In the rows, zero is written as 100.
Rows swapped in pairs by one turn or mirror: which row each one swaps with
The rows were stretched afterwards, more along some directions than others.
q619: 69; 59; 94; 108; 112; 53; 92; 87; 67; 70; 93; 97; 92; 77; 143; 112; 71; 92
q557: 103; 113; 117; 105; 103; 121; 130; 122; 103; 114; 106; 106; 118; 129; 98; 93; 96; 100
q876: 85; 72; 93; 122; 106; 62; 97; 105; 76; 70; 103; 91; 91; 78; 127; 112; 73; 91
q909: 83; 118; 101; 98; 105; 107; 71; 93; 93; 77; 105; 111; 104; 72; 104; 98; 87; 118
q218: 75; 73; 102; 109; 106; 58; 85; 101; 70; 77; 98; 96; 93; 78; 135; 112; 68; 82
q230: 88; 109; 99; 104; 103; 108; 65; 95; 91; 66; 106; 106; 108; 77; 110; 99; 77; 123
q363: 93; 115; 103; 98; 105; 112; 73; 91; 95; 74; 106; 106; 107; 78; 105; 105; 86; 122
q333: 105; 89; 95; 102; 117; 110; 121; 97; 128; 79; 98; 106; 108; 103; 107; 109; 119; 99
q990: 65; 79; 101; 109; 112; 63; 97; 94; 81; 73; 95; 103; 99; 75; 134; 118; 78; 85
q562: 68; 61; 88; 108; 108; 55; 88; 86; 68; 66; 94; 96; 106; 79; 139; 114; 62; 95
q38: 94; 120; 125; 130; 97; 132; 142; 126; 90; 97; 98; 103; 126; 123; 88; 99; 76; 89
q358: 88; 96; 101; 101; 104; 102; 66; 94; 89; 68; 106; 107; 104; 74; 112; 96; 66; 117
q576: 71; 69; 97; 105; 112; 60; 104; 86; 70; 68; 91; 95; 94; 84; 135; 115; 80; 87
q293: 101; 87; 105; 86; 131; 103; 110; 101; 122; 90; 97; 97; 92; 104; 111; 105; 135; 82
q847: 111; 103; 65; 84; 91; 102; 81; 74; 94; 122; 92; 107; 102; 108; 102; 103; 142; 114
q143: 106; 101; 111; 93; 118; 121; 137; 104; 130; 96; 102; 104; 101; 111; 93; 104; 120; 89
q343: 114; 107; 119; 119; 97; 102; 114; 123; 107; 146; 112; 92; 88; 105; 86; 84; 94; 86
q223: 120; 115; 75; 85; 87; 107; 101; 84; 107; 133; 100; 99; 113; 119; 89; 106; 142; 109
q303: 113; 127; 134; 121; 104; 118; 124; 120; 101; 103; 104; 112; 118; 122; 95; 98; 69; 93
q855: 100; 85; 112; 84; 137; 102; 126; 96; 121; 84; 105; 94; 103; 111; 103; 101; 112; 81
q395: 98; 111; 121; 97; 120; 115; 138; 118; 135; 104; 105; 97; 100; 107; 91; 96; 125; 71
q551: 77; 71; 96; 114; 109; 54; 93; 102; 64; 79; 98; 91; 95; 83; 140; 101; 52; 83
q873: 107; 76; 100; 86; 132; 91; 106; 93; 119; 88; 101; 93; 91; 104; 121; 91; 128; 79
q739: 139; 113; 111; 120; 94; 88; 104; 105; 86; 144; 104; 99; 86; 111; 98; 85; 88; 94
q118: 100; 105; 59; 82; 111; 95; 83; 74; 105; 105; 96; 91; 130; 101; 116; 103; 135; 112
q298: 73; 102; 105; 102; 118; 100; 69; 102; 94; 59; 106; 102; 103; 71; 113; 95; 63; 107
q214: 131; 106; 102; 113; 91; 102; 115; 109; 103; 143; 108; 88; 93; 117; 92; 79; 96; 92
q799: 110; 114; 65; 94; 89; 105; 81; 87; 101; 122; 91; 107; 124; 101; 92; 111; 130; 109
q396: 104; 111; 71; 77; 100; 106; 80; 72; 110; 109; 86; 103; 111; 105; 100; 116; 151; 108
q883: 97; 111; 102; 104; 106; 97; 66; 104; 85; 81; 114; 103; 109; 80; 112; 92; 61; 122
q694: 81; 115; 98; 101; 105; 108; 68; 102; 76; 79; 106; 113; 98; 75; 106; 106; 83; 124
q206: 98; 89; 101; 98; 122; 103; 119; 101; 116; 86; 92; 108; 102; 101; 99; 106; 115; 84
q53: 96; 128; 106; 115; 91; 128; 130; 117; 88; 112; 93; 109; 146; 124; 97; 102; 77; 101
q641: 97; 138; 113; 119; 102; 124; 127; 118; 85; 101; 91; 114; 126; 118; 99; 96; 77; 102
q121: 141; 99; 120; 112; 104; 94; 121; 101; 97; 136; 107; 89; 84; 118; 88; 75; 85; 84
q834: 139; 103; 102; 107; 97; 95; 118; 91; 106; 140; 102; 96; 100; 111; 92; 96; 93; 105
q982: 114; 99; 66; 90; 89; 101; 94; 88; 100; 122; 99; 88; 129; 107; 99; 100; 121; 101
q351: 83; 121; 110; 103; 108; 111; 69; 102; 98; 74; 108; 112; 105; 74; 107; 97; 76; 118
q299: 110; 114; 119; 115; 102; 130; 133; 117; 87; 99; 93; 99; 120; 134; 98; 92; 94; 91
q370: 78; 113; 103; 99; 113; 98; 74; 97; 88; 66; 106; 104; 110; 70; 110; 102; 68; 119
q496: 77; 81; 91; 101; 108; 55; 93; 95; 71; 78; 97; 99; 105; 78; 127; 117; 68; 82
q47: 99; 131; 92; 82; 100; 111; 102; 98; 114; 139; 103; 102; 115; 108; 89; 105; 142; 98
q435: 132; 100; 106; 113; 108; 94; 122; 91; 88; 131; 101; 82; 100; 115; 98; 90; 96; 98
q951: 123; 100; 118; 119; 95; 104; 122; 105; 82; 137; 108; 95; 92; 108; 86; 84; 86; 97
q480: 109; 124; 109; 103; 90; 129; 125; 111; 94; 106; 88; 112; 123; 139; 92; 98; 98; 96
q910: 85; 121; 121; 116; 95; 129; 129; 139; 101; 112; 103; 108; 121; 120; 89; 90; 92; 91
q665: 93; 120; 97; 95; 109; 99; 72; 97; 95; 76; 110; 107; 114; 70; 99; 106; 69; 113
q59: 108; 106; 62; 84; 103; 97; 87; 83; 104; 109; 93; 88; 121; 107; 105; 106; 146; 108
q918: 70; 59; 87; 107; 102; 51; 76; 98; 69; 80; 101; 95; 105; 73; 141; 108; 67; 94
q5: 117; 115; 97; 116; 87; 92; 114; 95; 69; 137; 92; 101; 105; 104; 98; 85; 72; 100
q433: 68; 73; 96; 110; 107; 54; 93; 94; 69; 80; 94; 99; 94; 77; 139; 108; 72; 88
q424: 95; 85; 97; 86; 121; 103; 117; 88; 124; 78; 88; 104; 104; 100; 109; 115; 135; 92

q918 pairs with q298
q694 pairs with q876
q143 pairs with q223
q396 pairs with q424
q496 pairs with q665
q206 pairs with q799

